128 stands for zero in the data rows.
Every row has a hidden score. In each pair, how much higher is the second row's than the first's? 20 means about the same, 40 much higher and 0 much lower. The score is a weighted sum of the row's numbers plus the product of two more (or one squared), each taken from its middle value.
[114  90 133 124 114 123 111 128 121 125 128 119 118  86 105 149]
[140 124 113 133 145 145 138 134 145 119 129 166 123 108 149 125] >> 11
[125 141 145 199 167 156 163 159 147 116 148 155 170 144 203 143]
[146 147 145 150 138 154 163 153 136 119 148 159 134 148 137 134] >> 13
[111 136 104 132 172 132 146 145 172 154 126 116 116 112 168 112]
[139 134 120 146 114  99  98  99 102 110  88  94 149 135 112  90] >> 23
[146 146 147 157 131 158 177 157 140 174 153 163 133 115 136 132]
[125 127 124 120 105 110 116 142 125 109 143 143 128 134 109 140] >> 26
[ 87 126 130 110 109 122 115 118 110 162  91 105 126 126 107 117]
[129 117 100 106  95  87  96 102 129  85 125 116 109 121 121 135] >> 28
[143 120 150 119 147 155 158 135 131 133 140 132 129 132 137 142]
[137 141 128 110 114 140 152 143 119 136 133 110 112 120 119 114] >> 20
[127 109 123 129 102  67  79  87  81  70  99  86 164 151 131 103]
[145 145 138 121  91 128 110 111 109  94 132 117 131 114 112 168] >> 19
[154 117 126 139 133 167 165 152 132 137 134 143 106 116 137 137]
[142 140 121 126 110 135 110 104  93 109 134 121 118 110 116 120] >> 20
[118 150 145 174 177 162 151 169 154 152 142 143 137 136 180 128]
[106 136 128 106 105  87  98 102  95 116  94 112 126 134 114  92] >> 22
[143 120 109 112 111 112 117 101  90  95 125 126 121 121 111 136]
[ 30 138 131 110 126 101  90 108  94 185  67  94 114 136 118 121] >> 31
[118 118 130 131 146 127 127 129 127 127 141 144 156 128 163 120]
[146 138 119  94 126 125 107 103 108 132 147 118 109 119 119 137] >> 23
[152 142 109 134 124 163 169 171 142 161 138 124 107 112 124 140]
[105 130 115 123 180  74  95  75 148 139 125 121 130 122 151 121] >> 28
[127  89 127  96 101  92 114  93 101  93 106 118 137 120 117 109]
[122 118 120 143 134 126 119 122 131 131 122 143 109 137 126 147] >> 20
[149 120 113 123 112 126 131 139 122 127 133 151 136 119 120 141]
[121 142 140 200 169 160 154 166 161 130 152 158 150 138 200 115] >> 19
[132 129 103 130 110 131 130 126 139 117 110 133 120  81 115 125]
[117 133 111 127 142 119 128 120 163 129 119  91 133 101 134 136] >> 24
[129 127 105 144 122 112 121 107 145 122 139 146 138 147 124 130]
[147 111 143 112 111 139 148 155 138 121 117 140 101 100 114 125] >> 15
[139 125 124 120 111 133 120 107 108 106 119 138 104 118 121 122]
[129 128 104 114 119 103 122 141 136 105 141 158 135 138 118 151] >> 30
[127 142 123 144 120 143 151 132 125 142 118  88 120 105 111 144]
[137 143 136 136 126 130 131 118  82 100 154 165 131 143 134 107] >> 5
[118 136 139  97 133 108 117 113 110 147 119  90 122 138 105 139]
[132 134 149 145 147 149 136 134 127 106 150 147 152 152 140 120] >> 9
[142 118 104 121 109 104  98  92 122 103 106 125 151 139 112  94]
[132  92 115  93 101 130 141 123 130 114 142 131 139 108 106 138] >> 8
[134 145 122  91 105 123 134 104 114 122 128 139 109 149 106 132]
[143 142 122 106 126 158 174 179 158 187 138 122 118 104 112 138] >> 22
[119 155 155 181 190 141 125 122 132  87 153 174 142 186 196 105]
[139 138 110 127 155 119 127 127 152 146 123  92 117 124 137 141] >> 36
[132 141 118 138 109 160 146 132 144 111 123 127 108 110 117 141]
[137 135 141 174 139 118  77  59 100  98 138 158 152 171 144 138] >> 20
[103 111 130 114 123  95  89 114 120 150 115  76 108  89 101 113]
[119 121 136 104 155  93 126 112 136 155 122  76 109 131 133 141] >> 18
[123 121 119 119 169 121 121 115 144 160 142 126 131 156 159 119]
[124 122 119 111 119 107 116  93 119 110 108 105 127 111 117 115] >> 26
[117 132 136 195 207 150 151 180 168 137 141 135 134 149 215 115]
[140 142 152 144 153 128 141 114  97 107 156 181 145 191 129 138] >> 9
[143 141 126 125 125 160 168 161 178 167 140 109  96 105 102 152]
[ 80 127 107 105 109  60  93  91  90 116  79 113 115 146 122 116] >> 28
[ 66 109  97 104 116  46  87  90  87 138  74  87 143 146 122 133]
[129 110 117 163 147 131 123 120 158 146 132 134 111 126 156 136] >> 11
[117 140 117 114 182 108 116  97 160 147 109 109 136 109 158 127]
[133 145 164 146 124 134  97 116 109  95 150 151 167 147 135 127] >> 10
[143  98 126 136 134 138 131 144 125 122 144 135 141 143 147 125]
[123 129 146 189 175 164 159 174 155 169 151 153 133 127 171 119] >> 20
[146 126 134 142 119 163 156 146 156 138 142 152 122 147 134 119]
[100 167 169 179 188 132 141 134 117 107 148 173 144 189 172 135] >> 21
[135 114 121 168 156 153 152 142 169 141 131 144 123 105 182 132]
[116 126 156 168 157 127 133 117 139 109 152 168 118 170 171 133] >> 14
[131 112 141 170 157 146 138 130 134 128 145 151 139 127 175 134]
[ 52 127 118 115 128 113  97 120  74 183  62  87 135 142 123  65] >> 22
[136 112 122 111 104 117  93 109 109 110 111 130 141 133 114  99]
[131 119 112 116 125 128 121 111 122 130 132 144 117 124 119 137] >> 21
[ 70 130 113 120 134 114 105 125 137 148  70  99 141 105 113 108]
[130 104  99  99 108 141 146 139 132 109 123 101  90  93 102 131] >> 17
[116 100 113 101 107 130 138 140 124 167 134 133 139 127  99 150]
[140 111 127 143 142 148 139 131 134 138 150 157 152 104 139 131] >> 19
[129 103 142 116 158 111 116  83 132 146 135 112 121 116 133 118]
[148 150 133 146 118 122 123 132 114 107 147 150 159 136 124  99] >> 15
[160 128 154 143 123 123 162 142 160 138 138 117 135 132 107 117]
[151 124 134 114 125 139 138 128 121 115 146 144 151 115 127 124] >> 12
[111 127 137 166 193 160 161 175 138 114 153 145 149 156 215 109]
[135 135 113 116 100 152 128 123 120 105 142 150 130 131 105 147] >> 17
[146 124 119 111 100 146 141 149 134 116 139 131 121 109 101 161]
[155 153 139 148 131 132 130 109 110 105 145 167 134 144 125 100] >> 10
[ 70 106  98 129 105  78  72  99  94 128  39 100 150 138 117  55]
[119 145 120 141 149 129 123 129 168 143 128 132 116 116 147 128] >> 23
[127 159 161 188 164 165 159 149 139 157 160 155 133 162 173 129]
[148 136 164 146 141 134 125 111 138 114 153 152 138 154 125 115] >> 14
[142 129 119  92 100 141 134 132 129 114 143 123 116 120 112 117]
[119 137 144 125 178 104  97  92 162 147 139 135 122 118 157 106] >> 25
[ 85 141 138 120 113  70  83  92  89 148  79 106 148 149 134  85]
[161 126 143 128 127 139 133 124 120 112 155 159 134 154 114 135] >> 7
[149 129 136 117 127 144 135 115 106 110 150 125 132 130 118 138]
[106 125 105 116 176  73 107 106 137 162 128  76 119 143 155  99] >> 31
[ 35 112 108 100 119  27  70  91  68 143  33  77 175 170 123  78]
[125 136 107 111 138 158 135 150 124 140 118  97 128 118 125 146] >> 12
[132 118 111 125 121 150 147 168 145 137 128 121 106 118 108 138]
[142 138 147 109 100 126 121 108 100 120 142 130 108 100 114 133] >> 24
[ 87 103 128 118 119  96  84 104 114 124  65 105 146 133 108  83]
[142 125 144 113 135 139 121 113 102 108 147 155 156 144 116 128] >> 13
[135 119 113 157 131 113 100 146 128 118 142 142 118 125 142 140]
[119 142 134 150 181 155 140 135 163 123 149 168 152 143 179 122] >> 10
[138 138 109  96  99 114 118 131 142 103 140 128 139 127 113 143]
[147 120 119 102 110 136 121 141 126 133 140 144 119 115 110 149] >> 13
[150 132 135 151 133 142 142 121 149 119 145 128 143 121 112  89]
[127 137 121 112 143 127 146 148 137 144 135  98 133 124 112 134] >> 29
[ 85 132 135 138 121 123 168 163 215 184 110 111 112  98 101 143]
[154 132 153 157 129 149 167 196 171 204 138 124 123 123 112 133] >> 12
[154 142 145 125 117 150 168 159 151 114 152 127 151 131 133 145]
[141 116 109 175 144 154 134 150 139 131 136 141 135 130 175 132] >> 21
[146 160 141 134 127 159 140 160 136 107 154 160 125 127 117 136]
[132 142 147 128 124 128 115 131 107 103 147 155 146 134 116 123] >> 21
[125 133 135 122  99 132 148 165 136 149 134 113 100 122 103 149]
[136 134 118 118 106 116  97  84 116 101  90 116 137 142 119 102] >> 16
[114 102 112  96 105  87 115 119 132 114 116 136 133 138 110 135]
[157 125 140 135 144 124 111 101 125 114 146 159 154 128 118 129] >> 12
[159 150 127  99 104 116 114 103 126  92 133 126 143 156 115 109]
[129 175 164 158 160 133 119 144 134 103 152 147 181 204 153  97] >> 9
[141 140 128 122 144 136 128 119 112  97 154 161 133 164 134 160]
[145 123 113 112  93 134 138 120 125 109 141 138 125 125 107 150] >> 24
[121 124 118 112 116 129 107 125 123 104 129 139 105 112 109 148]
[147 111 108 116  94 137 127 132 130  98 136 138 108  99 114 148] >> 21
[141 138 110 130  97  87 100 110 118  95 140 127 122 141 112 134]
[151 122 130 119 113  96 108  89 117  95 125 135 152 142 135  94] >> 12
[143 134 122 111 105 117 115 101 102 111 116 128 132 116 116 153]
[116 112 137 124 173  91 110  91 157 148 110  86 122 131 129 127] >> 15
[ 66 152 143 139 131 130 144 134 190 210 102  93 123 131 111 129]
[112 127 139 100  89  89 112 121  91 150 129 118 141 142 114 144] >> 17
[136 117 149 117 108 105  98 128 118 104 151 153 152 146 124 132]
[112 139 123 109  98 144 146 111 108 165 124 119 141 139 105 142] >> 11
[134 123 118 124 122 170 147 134 125  92 150 133 128 126 122 153]
[113 155 145 190 195 161 137 154 146 104 142 155 142 153 193 130] >> 23
[ 72 126 114 111 113 115 112  92 102 157  92 104 109 133 106 124]
[157 122 129 123 138 146 146 141 136 113 138 135 129 126 131 133] >> 18
[ 88 121 123  95 106 145 117 119 134 183 109  99  89 115 113 158]
[151 146 130 125 117 156 179 172 152 151 135 139 134 117 124 123] >> 11
[132 143 108 104 100 111  96 123 120 108 136 107  97 127 108 143]
[141 133 141 128 146 152 145 148 139 114 148 148 138 123 142 122] >> 11
[106 118 121 111 104  91 100  95 116 130  96 110 135 148 110 121]
[129 128 135 104 135 112 125 126 125 141 135  98 118 123 109 138] >> 19
[130 155 161 197 162 172 161 165 136 139 145 135 141 138 183 115]
[125 115 108 101 107  95 117 100 122 110 104 107 136 134 120 135] >> 26
[ 55 129 119 126 111  66  79  85  89 146  49  78 181 156 134  68]
[137 136 132 103 130 142 164 131 117 128 125 110 113 121 125 139] >> 14
[120 124 105 128 116 136 141 158 121 103 104 114 126  99 109 134]
[144 111 104 125 117  98 104  84  99 127  86  95  88  99 120  89] >> 21
[136 138 135 143 164 145 137 163 145 118 139 175 138 117 157 145]
[144 111 118 103 110 111 122 104 117 101 112 104 112 100 105 117] >> 22
[125 140 123 115 110 160 141 149 135 126 117 105 107 117 105 139]
[ 94 115 113  93 126 123 110  73  99 102  82 108 113 121 119 137] >> 20
[122 141 130 108 150 101 127  95 117 133 129  99 127 157 115 128]
[ 59 126  94 120 125  95  87 115 121 139  38  82 143 125 117 100] >> 28
[169 146 145 121 123 139 166 131 138 127 134 115 124 118 104 107]
[155 123 129 101 116 111 123 101 107  98 129 120 141 134 117  98] >> 18
[106 140 137 116 119  62  68  93  80 112  61 100 159 153 137  30]
[151 135 157 117 127 148 152 125 149 131 155 139 146 131 119 147] >> 17
[123 114  89 116 114  93 106  94 103  91  87 104 147 139 117 108]
[137 115 138 148 161 145 130 135 130 121 142 145 147 128 148 114] >> 7
[141 110 114 108 100 113 125 134 137 118 143 149 132 136 112 121]
[114 129 132 111  94 160 133 147 131 175 142 131 115 121  98 156] >> 19
[137 140 137 117 104 102  95 103  98 101 100 119 149 133 125  96]
[ 76 111 117 116 125 108  72 127 103 125  63  87 127 135 118 109] >> 23
[152 138 124 109 129 120 106 123 110  85 109 123 143 137 113  93]
[145 120 120 116 100 122  97  98 102  86 123 135 140 121 108 127] >> 25
[125  84  91 120 116 122 103 140 125 128 129 125 100  97 104 141]
[134 125 152 171 180 131 133 151 150 125 151 158 131 138 172 124] >> 19
[107 141 117 103 110 116 105 119 129 157 100  99  90 116 113 134]
[151 113 156 151 186 145 143 161 146 140 138 125 150 118 176 123] >> 20
[127 134 122 121 101 101  99 111 115 102 130 116 110 126 112 116]
[ 94 122 145 137 120 129 165 160 208 166  90  95  85 112  93 130] >> 5
[132 139 165 151 158 158 144 147 124 142 146 158 129 147 134 129]
[127 135 144  99 102 137 123 133 111 121 139 118 124 112 119 146] >> 27
[143 125 116 160 147 153 159 159 162 142 133 120 127 106 157 134]
[149 127 154 132 144 152 129 138 136 123 152 147 143 134 121 138] >> 11
[141 112 145 158 158 151 160 146 156 134 140 145 118 124 154 113]
[154 147 133 114 130 137 155 157 122 137 128 114 122 126 110 148] >> 25
[122 135 148 167 196 162 174 159 157 124 138 163 127 130 181 140]
[119 112 142 148 207 140 126 136 174 166 140 148 136 115 200 114] >> 25
[121 145 132 126 126  96 146 118 110 138  92 118 164 145 113  73]
[130 120 112 129 123 117 108 116 125 109 141 144 130 132 115 139] >> 21
[151 142 123 129 123 153 149 134 125 134 147 141 130 120 124 148]
[143 110 146 153 167 163 163 158 121 138 140 119 147 121 166 119] >> 23
[138 136 104 106 104 115 117 115  86 108 132 108 112 129 116 126]
[144 109 130 166 133 153 158 141 142 129 138 126 103 125 164 140] >> 28
[ 77 100  94 120 117  89  90 119 103 126  74 103 135 112 118  87]
[135 156 148 182 153 169 174 155 165 137 145 128 121 142 186 131] >> 22
[ 83 143 128 101 116 108 110 112 129 162  97 117 128 108  98 135]
[130 124 128 116 161 137 126 126 134 140 137 123 140 104 155 115] >> 13
[133 173 165 177 139 131 143 146 122 143 157 144 170 141 126  95]
[148 161 163 148 145 145 127 152 148 135 143 158 163 169 128  85] >> 8
[122 123 166 171 187 145 171 171 174 151 140 164 142 132 181 119]
[ 79 142 132 106 120 128 144 135 130 175 101 122 108 123 108 138] >> 21
[132 134 124 138 160 109 115 121 133 131 145 118 134 145 126 144]
[137 121 129 114 112  93 101  85  93 101 106 128 134 134 117 129] >> 24
[143 116 132 131 155 140 131 133 139 137 133 125 138 115 125 129]
[144 121 123 129 148 134 123 144 147 136 136 147 129 125 164 124] >> 24
[142 141 149 167 147 168 158 172 153 137 135 136 151 128 166 135]
[148 122 119 122 128 153 131 156 101 116 141 157 125 136 118 144] >> 11
[117 119 149 112 111 141 128 128 114 112 142 142 114 123 120 139]
[149 119 128  97 100  96 112 108 124 100 151 123 122 146 117 142] >> 22
[149 135 133 103 118 148 165 185 154 163 132 120 116 100 105 144]
[142 130 144 125 138 123 106 121 119  84 151 157 146 135 116 136] >> 14
[115 137 111 122 122 125 123 128 149 122 126 115 118 110 116 123]
[129 120 114 173 179 143 136 143 178 129 118 117 117 103 185 134] >> 24
[169 135 142 145 144 139 122 117 114 115 150 133 126 134 110 132]
[143 119 133 116 116 149 140 143 131 106 147 121 130 148 115 147] >> 25
[121 120 122 128 109 139 127 125 130 136 118  89  89  88 117 143]
[119 134 119 151 152 140 139 122 144 141 141 129 136 130 144 113] >> 6
[148 117 119 100 103 143 111 118 114  97 136 113 110 106 116 144]
[120 158 176 183 142 157 154 153 130 180 154 150 141 139 143 109] >> 18
[157 127 154 110 133 137 122 120 114 114 146 144 147 117 120 139]
[137 144 129 141 119 125 145 115 127 118 110 101 120 134 115 109] >> 23
[164 132 137 115 116 137 157 162 154 161 139 116 115 110 107 149]
[145 107 128 132 143 135 133 119 139 139 145 157 116 117 153 128] >> 13
[133 159 141 139 142 152 154 146 136 116 149 168 135 183 147 142]
[119 125 145 111 156 101 120 122 133 152 125 102 125 128 143 137] >> 36
[123 105 127 154 134 116 100 116 110 102 145 172 136 157 138 134]
[133 123 185 168 158 153 150 151 156 154 149 146 135 150 155 144] >> 28
[120 116 146 205 201 123 120 116 148 143 160 143 149 171 197 113]
[111 108 105 114 110  95  92  95 115  91 105 117 114 124 112 125] >> 29
[123 168 169 169 184 135 129 147 130 124 167 168 160 195 178 127]
[ 99 120  94 106 129 120 113 112 125  92  88  93 118 126 115 115] >> 24
[114 101 146 114 142  95 110 124 133 158 128 107 113 112 119 113]
[148 119 113 106 132 136 136 123 109 112 133 143 133 132 131 125] >> 1
[128 151 113 114 100 145 131 136 123 125 140 146 115 112 112 169]
[127 145 139 134 117 132 139 174 168 166 112 109 104 102 102 140] >> 24
[160 154 160 141 126 151 168 144 140 156 147 127 140 141 110 145]
[128 122 138 200 169 164 149 135 123 137 144 157 135 139 187 116] >> 16
[122 130 127 149 150 146 136 137 142 143 127 151 128 113 159 116]
[124 125 135 115 118 123 122 156 146 125 124  97 117 103 105 153] >> 31
[131 135 123 125 106 134 134 132 110 124 137 126 113 117 107 159]
[141 122 135  90 104 110 105 115  74 101 133 128 117 126 116 136] >> 19
[158 137 140 130 118 136 167 160 176 174 137 142 107 108 108 148]
[141 118 108 123 122 166 168 138 136 122 134 138 102 115 137 137] >> 9
[124 138  99  91 107 122 120 115 114 115 140 130 103 101 116 117]
[  7 127 129 124 145  97  38 137  87 185  26  74 171 137 122  57] >> 34
[122 111 123 119 153 106  95 110 122 150 121  91 134 141 113 128]
[159 149 122 131 105 143 143 132 127 131 144 139 117 157 126 111] >> 16
[108 119 102 108 109 122 115 105 115 161 118 129 105 130 116 131]
[128 120 103 163 126 103 125 114 147 114 151 139 137 138 142 118] >> 30
[118 123 113 129 108 127 122 107 127 113  92 111 130 119 118 108]
[ 19 158 132 116 125 115 135 123 110 203  58  70 119 139 107  82] >> 20
[147 143 125 102 102  97 114 120 118 111 144 148 121 123 124 155]
[120 133 121 117 171 105 109 103 141 137 121 103 134 114 143 130] >> 20
[ 90 130 108  98 107 116 102  87 109 138 109 118 101  96 110 137]
[145 153 128 124 102 156 143 185 144 159 135 114 110  94 109 153] >> 26
[150 129 122 107 106 117 115 119  95 130 140 137 167 120 132 127]
[125 119 116 120 108 145 155 169 130 123 133 124 105 107 107 130] >> 34
[133 173 164 148 129 128 114 121 121 117 149 161 158 161 147  78]
[162 114 120  89  86 132 127 114 111 124 138 148 132 154 114 140] >> 20
[137 102 104 100 102 133 114 110 144 114 113 111 102  75 112 126]
[133 107  96 108 112 133 136 106 125 123 120  87 108 121 109 149] >> 19
[134 134 137 126 127 160 164 151 120 134 129  88 133 125 127 138]
[163 141 134 112 105 124  98 100 114  98 113 131 147 135 121  92] >> 19
[156 138 144 153 144 163 181 177 153 174 143 115 128 119 130 146]
[160 123 136  96 111 123 123 123  92  90 143 137 145 137 113 129] >> 11
[147 156 129 135 124 133 119 132  81 105 140 144 139 139 129 113]
[129 127 147 104  97 154 136 141 122 123 139 125 118 115 109 148] >> 28
[149 142 134 118 108 137 142 127 104 100 140 147 112 147 107 140]
[ 95 131 125 122 112  88  82 102 116 107  67 106 138 138 109  83] >> 24
[147 146 140 154 145 141 147 122 127  93 146 157 145 162 156 137]
[129 111 110 126 105 132 126 120 126 128 130 110 121 109 105 142] >> 21
[116 124 106 138 118 124 101 126 129  97  80 102 104 124 117 111]
[ 72 116 114 126 109  80 102 108  98 169  96  95 130 145 122 116] >> 29
[144 118 122 135 151 130 131 140 145 144 136 136 137 125 148 128]
[135 109 117 104 104  88 100 118 122  95 139 147 125 150 120 128] >> 21
[124 119 128 175 163 154 142 147 152 148 144 147 129 116 187 129]
[146 136 129 104 103 130 141 103  95 106 144  99 127  98 108 127] >> 8
[108 135 146 159 155 130 114  96 135 110 156 167 164 179 152 118]
[131 115 130 132 163 107  94  97 115 145 130 100 147 122 125 135] >> 29
[153 142 146 134 131 138 171 134 168 139 145 124 144 131 112 108]
[144 110 110 174 150 121 133 124 152 121 145 158 138 149 176 129] >> 28
[136 131 113  99 104  86  99  93 103  86  93 124 133 154 114 120]
[123 121 129 149 133  97 141  97 138 125 129 104 116 128 136 135] >> 22
[122 125 109 118 107 106  93 138 105  98 139 127  95  87 115 135]
[128 134 119 111 148 104 112 116 140 151 127  97 121 147 127 141] >> 16
[132 144 171 158 144 133 119 103  91  85 146 163 158 119 123  93]
[147 130 145 147 126 120 105 119 120  94 150 150 152 139 111 134] >> 27
[126 102 111  84 115 128 123 129 141 134 113 130 111 123 110 141]
[130 100 103 109 104  97 116 100 138 118 111 121 114 123 109 137] >> 29
[159 136 147 139 140 153 127 123 114 107 147 135 148 157 122 149]
[127 131 157 156 169 129 144 157 131 117 151 162 134 134 160 126] >> 26
[131 131 116 116 134 124 127 133 121 135 139 126 146 145 111 135]
[119 119 154 169 207 140 148 156 162 135 137 166 123 142 192 124] >> 20
[173 136 142 126 126 136 145 157 125 157 137 135 111 135 112 111]
[137 135 138 148 168 145 151 153 140 141 142 106 126 122 177 108] >> 31
[116 110 119 105  98  87 107  85 129 102 104 117 137 134 111 138]
[ 85 133 129 122 125 126 147 153 120 133  79 103 136 110 112 111] >> 10
[141 104 144 137 168 146 127 117 169 151 143 141 143 126 174 116]
[ 60 168 140 130 118 118 132 128 156 204  79  92 132 123 114  88] >> 24
